Rotation paths and how fast each direction turns (degrees each step)
Each turn is a multiple of 5 degrees from 10 to 175, or 0.
Each row of a path follows its step; steps can be skipped.
Rotation 1:
step 0: [ 17  -9  -1  -8 -16  10  18 -19  -7   9  18   7  13  23  38  32  -9  53
  15  14 -38  13  27 -18  12 -24   0 -54  -1 -10  -4]
step 1: [ 37  15   7  25  -8 -30 -12  -9  21  13 -27 -13 -13  38 -42  28  10  11
  -9 -10  -5  18 -11  25 -10 -46  -3 -20  38  -7 -18]
step 2: [ -5  -1  32  23  17  17 -51  11  25   8  29   8   5 -15 -10  16 -30  46
   3  12 -14   9  -4  18 -24 -27  36 -15 -32  23  -3]
step 3: [ 19   7  -4   4  -8  11  -8  20 -16   3  -3  44  28 -13   2 -15  10  20
  31 -11 -13  34 -18  15  26 -62  -1  -9  25 -29  33]
step 4: [-29  28   3  15  21 -25   0  -4  29   9  -8   4 -52 -43  -9  14 -11  14
 -15   4  -9 -30  16  -2   2 -60  -6 -13  15 -20   9]
step 5: [ 23  23 -12 -31   4  34 -11   1  -8   0  17   6 -16 -26 -18 -13 -49 -14
 -14 -20  18  28 -21  12 -20 -43  13   9 -33 -26 -25]
step 6: [-12  27 -16 -23  36   8  24 -42  -9  24  34  24   2 -19  34  11 -20  26
  31   3  13  24  18   9   7  -7 -20 -30  22  -7   7]
step 7: [ 15  22  19  24 -29  -2  39 -51  -3 -14   7   3 -12  20 -37  30 -39 -19
 -28  -1  11   0  -3   3   6 -33 -14  -6  27 -18   3]
step 8: [ 18  -5  18  -2  25 -18 -12 -13  -6   6  40  23 -17  -5 -26  12 -33  26
 -12  -5   8   4  -3  20  13  25  45 -49 -17  -1 -40]
step 9: [ 21 -29   6  16 -12  24 -14 -28 -40  10  36   1   3  22  -1 -13   1  10
  31  34 -22  35   6   2  32 -40   5  -8  35 -13 -10]
Directions:
[ -4  -2   3   9   4  10   3  -6 -12   0  11  11 -15   7   0  -5   3 -16
   2   1  11  -5  -6 -12  11   7   2  -4   5   7 -11] => 25
[  0  -7 -12  16  -4 -20   4  -6  -5  -1 -13   4 -10   0   5   1  -3  -4
  -8  12   5   2  -4   0 -10  -7 -13  -4   2   6   7] => 120
[ -5  13  -4  -6  -5  -4 -15 -11   8 -10  -5   9  -2   3 -14  13  -4  -9
   3  13  -4  -8  -5  -2   2   1   4   9 -14   5  -2] => 125
[ -8  -6  14  -5   0  -4 -13   7  -7 -15  -4   3 -13 -12   0 -17   3  -5
   6   8 -11   2  -2   3  -2  -2   6   0   9 -10   6] => 55
[ -1   7 -11  -8  -2  -7 -10   6  -3  -2 -10   2  -7   6   3  -1  -5  12
   2 -11   5  14 -13  -6  17  13   0 -11   0  -4   5] => 140
